(in the rows, 128 means zero)
Families of rows that turns and mirrors carry onto each other, the same ones carrying the whole set onto itself: the rest of each named row's family, in list order
4 families of 4 rows
z_386: [106 118 126  94  82  97 136 123]
z_856: [109 117 127  95  80 117 156 141]
z_286: [105 101 131 106  79  96 146 149]
z_16: [138 124 128 108 138 155 118 145]
z_622: [130 134 120  89 142 140 122 156]
z_461: [145 107 148 130  80 128 133 139]
z_297: [133 100 139 141  82 108 118 125]
z_369: [125 101 126 140  83 130 137 124]
z_834: [117 114 118  90 124  92  91 160]
z_704: [127 111  97 112 123 112  88 169]
z_508: [129 126 117 114 149 147 118 143]
z_209: [106 116 131  97  96 110 164 146]
z_708: [124 114 116  96 131  96  99 173]
z_686: [135 101 123 147  83 111 119 132]
z_78: [116 118 131 106 155 133 131 155]
z_533: [135 119 122 110 136 104  83 154]

The rest of the family of z_708: z_856, z_297, z_508
The rest of the family of z_209: z_16, z_834, z_686

Families of rows that turns and mirrors carry onto each other, the same ones carrying the whole set onto itself: the rest of each named row's family, in list order
4 families of 8 rows
z_218: [154  98 115 171 145 102 150 106  80 128  99 165  98 165]
z_280: [176  93 112 177 130 101 135 130 127 143 118 130 118 151]
z_35: [149 111 141 138 118  91 182 114 151 132 118 141  95  81]
z_6: [146 119 126 130 123 101 190 134 152 137 112 132  90  96]
z_716: [125 127 131 135 129 129 196  92 114 114 125 167  81 132]
z_637: [170 106 120 187 141  95 145 147 132 150 113 141 123 138]
z_915: [137 135 132 129 129 118 178 103 106 103 124 165  72 107]
z_509: [156 132 129 136 124  99 198 137 130 149 114 131  86  98]
z_714: [118 144 125 152 135 101 195  96 116 111 112 156  75 103]
z_448: [118 135 122 150 119 113 189  81 117 106 125 153  78 119]
z_274: [163  83 117 187 134  79 154 119 130 156  98 135 121 141]
z_94: [138 131 140 134 119 105 189 127 142 133 126 134 105  90]
z_691: [152 102 108 195 140 100 145  98 102 125 109 167  96 166]
z_419: [141 136 136 129 129 131 176 100 119 112 133 174  79 128]
z_860: [162  99 131 193 125  76 140 131 129 150 111 151 128 126]
z_296: [141 151 129 144 119 114 165  92 116 107 137 162  74 115]
z_782: [137 153 130 143 135 103 167 106 126 106 122 166  72  97]
z_703: [156  94 128 188 138 100 148 123  94 136 105 168  86 166]
z_717: [141  77 122 182 137 102 141 118 121 121 101 167  90 164]
z_357: [155 138 139 134 121  97 194 103 115 143 124 149 111  88]
z_329: [146  90 114 193 140  92 169 136 132 149 103 131 127 143]
z_171: [149  97 107 191 139 101 136  98 114 119 109 168  97 164]
z_982: [173  90 121 185 134  79 144 124 128 158 103 139 118 140]
z_563: [139 121 134 128 119  99 186  99 143 127 120 147 116  85]
z_833: [158 123 145 147 118  88 199 115 121 149 118 140  92  85]
z_642: [141 135 142 139 119 103 197 126 130 140 125 133 104  92]
z_432: [145  86 112 162 145 106 133 105 112 112  99 167 102 162]
z_747: [157  84 108 186 129  99 163 121 117 149 108 120 121 155]
z_633: [126 128 129 131 130 117 187  98 109 101 119 161  74 109]
z_436: [146  94 108 182 146  97 131  87 107 104 106 152  99 148]
z_194: [157 107 112 187 147  95 139  90  86 117 107 152  95 151]
z_574: [147  89 126 199 124  74 161 124 124 152 103 143 130 129]

The rest of the family of z_218: z_35, z_637, z_448, z_296, z_329, z_833, z_432
The rest of the family of z_714: z_280, z_782, z_703, z_717, z_357, z_563, z_747
The rest of the family of z_6: z_716, z_509, z_419, z_860, z_436, z_194, z_574
The rest of the family of z_171: z_915, z_274, z_94, z_691, z_982, z_642, z_633

Families of rows that turns and mirrors carry onto each other, the same ones carrying the whole set onto itself: the rest of each named row's family, in list order
5 families of 8 rows
z_617: [111 125 135 119 139 167 133 127 158]
z_353: [107 108 118 136 142 161 127 118 155]
z_669: [130 111 138 102 151 117 114 154 140]
z_499: [102 149 133 116 128 101 122 153 133]
z_408: [140 129 122 124 111 148 133 104  93]
z_867: [136 139 135 133 128 128 139  90 104]
z_991: [117 104 143 101 140 120 115 148 140]
z_723: [140 147  97 149 111 125  91 138 136]
z_456: [145 116 111 129 129 156 127 121  89]
z_423: [141 120 117 116 125 158 137 116  91]
z_368: [146 130 122 123 135 150 122 118  83]
z_794: [131 153 104 160 127 123  92 130 136]
z_620: [131 137 122 138 129 124 155  99 102]
z_96: [120 138 118 111 126 171 154 134 141]
z_888: [163 152  95 145 131 116 128 121 139]
z_718: [156 120 113 116 126 145 131 121  90]
z_522: [117 135 115 124 139 171 151 144 145]
z_659: [155 155  94 141 134 111 133 135 148]
z_845: [149 163 106 141 133 120  96 142 140]
z_839: [134 135 118 141 119 123 140  89 107]
z_466: [102 106 128 127 127 155 123 118 156]
z_211: [134 142  98 153 128 118  88 143 131]
z_134: [114 119 138  96 128 106 118 148 142]
z_229: [169 153 103 139 141 115 126 132 141]
z_349: [146 140 118 143 129 118 142  98 102]
z_282: [157 139  91 151 123 112 114 131 140]
z_947: [108 114 107 124 125 169 146 129 143]
z_378: [111 128 130 120 148 102 119 164 128]
z_743: [106 110 129 120 136 158 118 128 161]
z_28: [128 101 131 107 144 104 119 153 133]
z_864: [ 98 132 125 112 124  99 128 154 125]
z_235: [144 129 117 142 142 133 136 100  94]
z_304: [128 124 111 111 127 167 151 144 148]
z_5: [164 154 102 131 128 116 119 129 153]
z_928: [105 142 128 122 135  95 113 154 127]
z_264: [131 153 106 150 127 114  92 146 140]
z_326: [ 92 138 137 122 137 103 120 144 129]
z_849: [129 109 140 104 140 114 100 151 131]
z_396: [112 111 125 126 131 169 113 119 152]
z_738: [126 125 111 119 126 176 151 132 136]

The rest of the family of z_718: z_794, z_620, z_659, z_304, z_326, z_849, z_396
The rest of the family of z_408: z_617, z_845, z_134, z_282, z_947, z_378, z_235
The rest of the family of z_669: z_499, z_456, z_96, z_839, z_466, z_211, z_229

